One vector is turned by the same rotation once a tick. Each row is the vector after some number of ticks, and that number follows the row.
The counts run from 0 to 401.
[-2.44  1.30  2.30 -2.97 -2.27 -0.53 -1.25 -1.69 -1.37 -5.36  0.21 -0.51
 -3.41 -2.18  2.93 -1.88  0.09 -0.41 -0.65 -0.54  2.59 -1.83  1.74 -0.52
 -0.53  1.06 -0.36  0.33  1.05 -0.13  3.26  0.75  0.14  0.42  2.70 -2.34
  3.46 -1.29  4.11  1.08  0.67 -0.08  0.02  1.61  1.00 -2.38  0.21  4.51]
17
[-3.20 -0.18  1.03 -2.19  0.46 -0.58 -0.95 -0.76 -1.75 -5.25 -1.84 -1.18
 -3.31 -1.68  0.37 -1.74 -0.46  2.48  1.31  0.10  2.39 -0.87  1.70  0.41
 -3.04 -1.56 -0.48 -0.17  0.96 -2.54  4.32  1.16 -0.72  0.43  2.00 -1.82
  3.75 -1.53  3.98 -0.31  2.26 -1.41  3.27  0.30 -0.74 -1.03 -1.93  1.76]
136
[-2.74  1.84  2.60 -2.59 -2.45 -1.73 -2.08 -0.26 -2.04 -4.49  1.46 -1.56
 -3.40 -2.57  3.09 -1.40  0.82 -0.47 -0.31  1.18  1.84 -1.44  0.53 -0.63
 -2.74  0.13  0.45  0.16  0.90 -1.81  3.32  1.50 -0.29  0.82  1.76 -1.55
  3.65 -1.29  4.01 -0.66  0.78  0.90  0.91 -0.92  0.15 -1.89 -1.01  3.83]
268
[-0.36  0.01  1.51 -2.15 -0.68 -1.39 -1.77 -2.65 -1.25 -7.26 -0.88 -1.17
 -3.46 -2.00 -1.59 -0.68  0.76  1.83  0.40  0.31  2.14  0.46  0.96 -1.79
 -4.04 -0.90  0.37  1.19 -0.98 -2.27  1.68  0.21 -1.12  1.35  0.54 -3.66
  1.93 -1.99  3.32 -0.63  1.19 -1.73  0.18 -0.95 -1.17 -0.99 -2.98  2.09]
39
[-0.71 -1.01  1.89 -0.40  0.65  0.19 -2.12 -1.50 -1.54 -5.90 -0.20 -0.74
 -1.00 -1.83 -2.17  0.27 -0.62  1.53  2.82 -0.15  2.11 -0.55  1.62 -0.45
 -3.07  0.64 -0.52  1.21  2.04 -2.68  2.50  1.11  0.65  0.02  2.25 -3.45
  3.01 -2.03  3.34  0.29  3.23 -1.93  2.77  0.94 -0.71 -2.40 -0.99  3.48]
390
[-2.17 -0.78  0.29 -1.05 -0.39  0.14 -0.27 -1.31 -1.22 -5.36  1.92 -1.37
 -2.15 -1.29 -1.30 -0.72 -0.15  2.83  2.10  0.82  2.47  0.31 -0.09 -0.42
 -4.35 -1.07 -1.11  1.11  1.78 -2.44  3.11  0.97 -0.94  1.43  1.60 -3.51
  3.82 -3.47  3.17  0.31  2.85 -1.60  2.58  0.40 -0.47 -1.33 -1.03  2.67]
139
[-1.59  1.94  2.01 -2.06 -0.95 -1.06 -2.16 -0.78 -2.34 -7.06  1.81 -0.06
 -2.26 -2.29  0.87 -1.57 -0.08  0.43 -0.46  0.63  2.93 -1.44  1.12 -0.70
 -4.00 -0.25 -0.27  0.57 -0.06 -0.48  2.94  1.09  0.32 -0.18  3.25 -1.41
  2.30 -1.65  3.67 -1.72  0.06 -0.52  2.00  0.30 -0.41 -1.17 -1.34  2.95]
271
[-2.14  1.06  1.24 -1.73 -2.14 -2.63 -3.23 -0.59 -2.24 -4.60  0.38  0.45
 -3.71 -2.71  0.62 -1.52 -0.53 -0.23 -0.30  1.57  1.36 -1.98  2.02 -1.56
 -2.10 -1.47 -0.14  1.00 -0.92 -3.07  2.47 -0.12 -1.58  2.57  1.87 -1.39
  1.92 -0.16  3.88 -1.20 -1.17  0.80  1.76 -0.40  0.52 -1.83 -1.85  4.90]
303
[-2.33 -0.23  0.36 -1.76 -2.07 -1.48 -1.11 -1.70  0.33 -4.47 -0.19 -1.77
 -3.21 -2.51  0.74  0.79  2.14  1.29  2.07  0.32  0.53 -0.33  1.08 -0.21
 -2.65 -0.32  1.43  2.13  1.72 -1.98  3.17  1.66 -2.26  1.64 -0.70 -3.91
  4.83 -1.95  2.98  0.49  1.94 -0.08 -0.71 -1.72 -0.85 -1.50 -1.62  3.79]
364
[-3.55  0.57  1.96 -1.35 -0.82 -1.00 -1.13  0.48 -2.12 -3.81  1.04 -1.00
 -1.99 -2.04  2.15 -0.56 -0.08  0.58  2.09  0.63  1.49 -1.56  1.43  0.74
 -2.15 -0.39 -0.03  0.04  3.03 -2.61  4.62  1.67 -0.11  0.77  2.44 -1.64
  4.63 -1.44  3.60  0.01  1.95  0.28  2.23  0.19  0.36 -2.30 -0.51  3.99]
131
[-2.61  0.12  2.18 -0.46 -0.66 -0.88 -2.73  0.05 -2.51 -4.15  0.16 -0.88
 -2.49 -2.32 -0.34 -2.01 -0.90  0.08  1.09  1.52  2.03 -1.04  1.34 -0.68
 -2.58 -1.04 -0.44  0.99  1.74 -4.06  3.20  1.55 -0.14  1.71  2.98 -0.90
  2.99 -0.89  4.03 -1.56  0.86  0.48  3.96 -0.55 -0.12 -2.68 -0.39  3.72]
167
[-2.70 -1.13  0.21 -2.12 -0.50 -0.23 -0.22 -1.71 -0.68 -5.04 -3.21 -1.55
 -3.45 -2.08 -0.26 -0.04  0.17  1.36  3.02 -1.42  0.70 -1.28  2.59  0.65
 -1.56  0.36  0.41  2.16  2.55 -2.19  3.48  0.39  0.29  0.68  0.99 -2.79
  5.38 -0.94  2.73  1.33  3.40 -2.25  0.20  0.15 -0.87 -1.34 -0.53  3.20]
357
[-0.39 -0.02 -0.59 -1.46 -2.30 -1.41 -2.22 -2.68 -0.54 -5.87  1.39  0.81
 -3.35 -2.32 -1.54 -0.07  0.35  0.52  0.34  0.34  1.18 -1.52  1.90 -2.43
 -2.11 -0.03 -0.31  3.54 -0.73 -1.81  0.80 -1.31 -2.17  2.42  0.67 -4.20
  1.76 -1.40  2.17 -0.18 -0.81 -1.29 -0.77 -0.56  0.42 -0.99 -0.96  5.29]
80
[-0.93 -0.32 -0.42 -2.19 -2.80 -1.77 -0.36 -1.81 -1.02 -5.84  1.05 -0.76
 -4.07 -1.38 -1.76  0.21 -0.21  1.18  1.32  0.37  0.85 -0.25  0.77 -0.90
 -4.56 -0.76  0.42  3.48 -0.62 -3.07  1.19 -1.34 -0.39  2.48  0.57 -3.54
  2.51 -1.65  1.18 -0.30  1.54 -2.54 -0.30 -1.94  0.09  0.17 -1.66  3.61]
74
[-3.02 -0.78  1.97 -2.22 -1.45 -1.24 -1.06 -0.11 -2.57 -4.32 -1.65 -1.83
 -3.93 -1.89 -0.91 -0.88 -1.04 -0.29  2.43 -0.18  0.51 -0.89  1.59  0.88
 -3.10 -0.99  0.29  1.79  1.43 -4.86  2.48  0.11  1.66  1.54  1.79 -1.02
  3.74 -0.26  2.17 -0.68  2.74 -1.39  2.67 -1.66 -0.44 -1.52 -0.56  3.51]
65
[-2.78  0.41 -0.45 -1.78 -3.01 -2.24 -2.12 -1.12 -0.53 -4.06  1.21 -0.31
 -3.75 -2.79  1.25  0.17  1.52 -0.20  1.27  1.31  0.13 -1.97  1.53 -1.15
 -2.07 -1.15  0.96  2.87  0.91 -2.72  2.86  0.42 -2.84  2.76  0.02 -2.70
  3.79 -0.76  2.66 -0.92 -0.58  0.59 -0.74 -1.92 -0.33 -1.41 -0.91  5.00]
334
[-2.57  0.60  1.03 -0.67 -1.78 -1.75 -3.23  0.07 -1.72 -3.83  0.83  0.38
 -2.73 -2.98  0.91 -0.29  0.13 -1.02  1.17  1.58  0.32 -2.75  2.27 -0.72
 -1.74 -0.67  0.36  2.47  1.42 -3.22  2.91  0.96 -1.30  2.04  1.73 -1.18
  3.00  0.10  2.86 -1.56 -0.80  1.10  1.65 -0.71  0.08 -2.27 -0.31  5.68]
197
[-0.75 -1.64  2.17 -1.03 -1.95  0.43 -0.90 -2.22 -1.08 -4.67 -0.58 -2.47
 -3.56 -1.83 -2.20 -0.20 -0.05 -0.05  2.03 -0.32  0.86  0.63  0.72 -0.51
 -2.42  1.21  0.65  2.77  2.04 -3.29  0.85  0.60  0.76  1.53  0.93 -3.68
  3.50 -2.13  3.07  0.72  3.62 -1.58  0.51 -0.81  0.15 -2.64 -0.25  3.89]
287
[-1.35  1.29  0.24 -1.87 -3.05 -0.64 -2.10 -1.88 -0.81 -6.02  1.03  0.25
 -3.52 -2.81  0.66 -0.38  0.58 -1.38  0.60 -0.07  1.28 -2.86  1.67 -0.84
 -1.44  0.90  0.59  4.49  0.91 -0.65  1.14 -0.44  0.03  1.20  2.01 -2.59
  2.67 -0.53  1.77 -0.97 -0.86 -0.97 -1.05 -0.32  0.56 -0.93  1.04  5.39]
85
[-2.75  0.32 -0.62 -1.15 -0.66 -0.69 -1.59 -0.19 -2.43 -5.85  1.42  0.96
 -2.50 -1.81 -1.31 -0.84 -1.39  1.77  2.19  0.79  1.80 -2.36  1.11 -0.24
 -3.85 -2.10 -1.26  2.67  0.73 -2.77  2.91 -0.22 -0.12  1.90  3.38 -1.11
  2.29 -1.29  2.23 -1.80  0.23 -2.07  3.40  0.28 -0.10 -0.50 -0.01  3.62]
205
[-2.84  0.96  1.63 -1.71 -0.91 -0.60 -2.18 -0.58 -1.09 -5.28 -0.59 -0.46
 -2.23 -2.89  2.77 -1.03  1.24 -0.75  0.62 -0.50  1.62 -2.83  2.40 -0.05
 -0.99  0.76  0.47  1.74  2.21 -0.26  3.86  1.53 -0.18 -0.16  2.36 -1.56
  4.18 -0.17  3.78 -0.34  0.42 -0.02  0.26  0.92 -0.17 -2.37  0.48  4.57]
125
[-1.03  0.16 -0.46 -1.63 -0.69 -2.52 -2.67 -1.79 -0.59 -6.25 -0.18  0.54
 -2.65 -2.60 -0.67  1.36  1.34  1.33  1.49  0.18  0.21 -2.27  2.78 -1.37
 -3.12 -1.06  0.87  2.94 -0.47 -2.02  2.38 -0.18 -2.38  1.54  0.17 -3.18
  2.52 -0.47  1.76 -1.05 -0.62 -1.10 -1.04 -1.00 -1.50 -0.77 -2.34  4.22]
331
[-3.01  1.45  1.63 -3.33 -2.79 -1.31 -1.24 -1.41 -1.44 -4.62  1.28 -0.64
 -3.84 -2.18  3.38 -1.72  0.70 -0.05 -1.02  0.19  2.37 -1.50  0.93 -0.60
 -1.28  0.29 -0.19  0.29  0.37 -0.46  3.67  0.58 -0.84  1.43  1.64 -2.13
  3.57 -1.85  4.23  0.43  0.49  0.56 -0.12  0.07  0.79 -1.36 -0.51  4.05]
375
[-1.18 -1.42  2.33 -1.49  0.00 -0.98 -1.64 -1.58 -1.43 -4.49 -1.00 -1.50
 -2.30 -1.54 -0.95  0.17 -0.99  1.19  2.62 -0.10  0.78 -0.10  2.24 -0.27
 -2.66  0.41 -0.24 -0.23  1.88 -4.18  3.26  0.71  0.35  0.92  1.09 -3.53
  3.75 -1.63  3.69  1.14  3.76 -1.36  1.77 -0.13 -0.65 -2.72 -1.88  3.62]
392
[-0.52 -0.58  2.20 -1.87 -0.12 -1.00 -1.65 -2.02 -1.31 -6.94 -0.89 -2.01
 -2.58 -2.17 -1.69  0.63  0.86  0.96  1.78 -0.01  1.48  0.38  0.94 -0.26
 -4.58  0.30  1.35  1.90  0.80 -2.53  1.90  0.87  0.31  0.13  0.85 -3.39
  3.19 -1.68  2.37 -0.60  2.76 -2.04  0.32 -1.25 -1.84 -1.02 -2.32  2.07]
396
[-1.61 -0.44 -0.77 -2.84 -2.60 -0.93 -1.24 -2.52 -0.61 -5.63 -2.31 -0.60
 -5.46 -2.54 -0.84 -1.45  0.80  0.85  0.11  0.00  1.52 -1.08  1.43 -1.53
 -1.56 -1.22  0.30  3.49 -1.01 -2.46  1.04 -1.26 -1.58  2.75  0.52 -2.60
  2.90 -0.54  2.96 -0.41 -0.14 -1.61 -0.32 -1.13 -0.01 -0.90 -0.83  3.69]
77
[-0.41 -1.55  1.34 -0.99 -0.18  0.61 -1.01 -2.40 -1.47 -6.55 -0.31 -0.53
 -2.24 -1.38 -2.77 -0.79 -1.42  1.46  1.84 -0.53  2.14 -0.10  1.54 -1.03
 -3.00  0.37 -1.23  1.24  0.50 -2.66  1.44 -0.61  1.10  0.88  2.39 -3.57
  2.07 -2.34  3.34  0.46  2.44 -2.26  2.65  0.75 -0.10 -2.12 -0.83  3.58]
283
[-0.89 -1.32  1.98 -0.78  0.85 -0.59 -1.42 -1.80 -1.30 -5.23 -0.49 -1.00
 -1.13 -1.45 -1.91  0.52 -1.08  1.47  2.69 -0.37  1.03 -0.26  2.45 -0.64
 -3.14  0.55 -0.16 -0.17  1.53 -2.90  2.98  0.25  0.22  0.64  1.95 -3.82
  3.02 -1.94  3.18  1.06  3.26 -1.78  2.32  0.67 -0.78 -2.37 -1.64  3.59]
391
[-1.36 -1.90 -0.57 -0.01 -0.95 -0.13 -1.52 -1.95 -0.39 -4.67 -0.87 -0.87
 -2.84 -2.42 -2.91  0.48  0.08  0.65  3.58  0.20  0.21 -1.16  1.99 -0.94
 -1.69 -0.23  0.30  4.32  1.85 -3.79  1.48  0.04 -0.68  2.59  0.87 -3.64
  3.35 -1.13  2.34 -0.22  1.96 -1.93  1.03 -1.02 -0.35 -1.89 -0.27  4.51]
323
[-1.03 -1.01  1.80 -0.31  0.55  1.06 -1.97 -1.67 -1.40 -5.65 -0.93 -1.35
 -1.34 -1.71 -1.89 -0.87  0.04  0.91  2.67 -0.16  2.40 -0.84  1.31 -0.15
 -2.88  0.75 -0.22  1.87  2.84 -2.10  2.30  1.48  0.72  0.14  2.64 -2.85
  3.79 -2.05  3.65 -0.29  2.75 -1.56  2.80  1.06 -0.93 -2.70 -0.05  3.11]
389
[-2.55  0.76  1.09 -2.86 -2.34 -1.28 -1.68 -0.41 -3.00 -5.18 -0.26  0.26
 -4.22 -1.55  0.76 -2.58 -1.78 -0.34 -0.22  0.04  2.09 -2.27  1.60 -0.28
 -1.86 -1.03 -0.96  1.70 -0.21 -2.64  2.41 -1.04  0.99  1.93  3.30 -0.42
  2.47  0.22  2.90 -0.96  0.22 -1.01  2.65  0.29  0.96 -0.96  0.13  4.32]
309
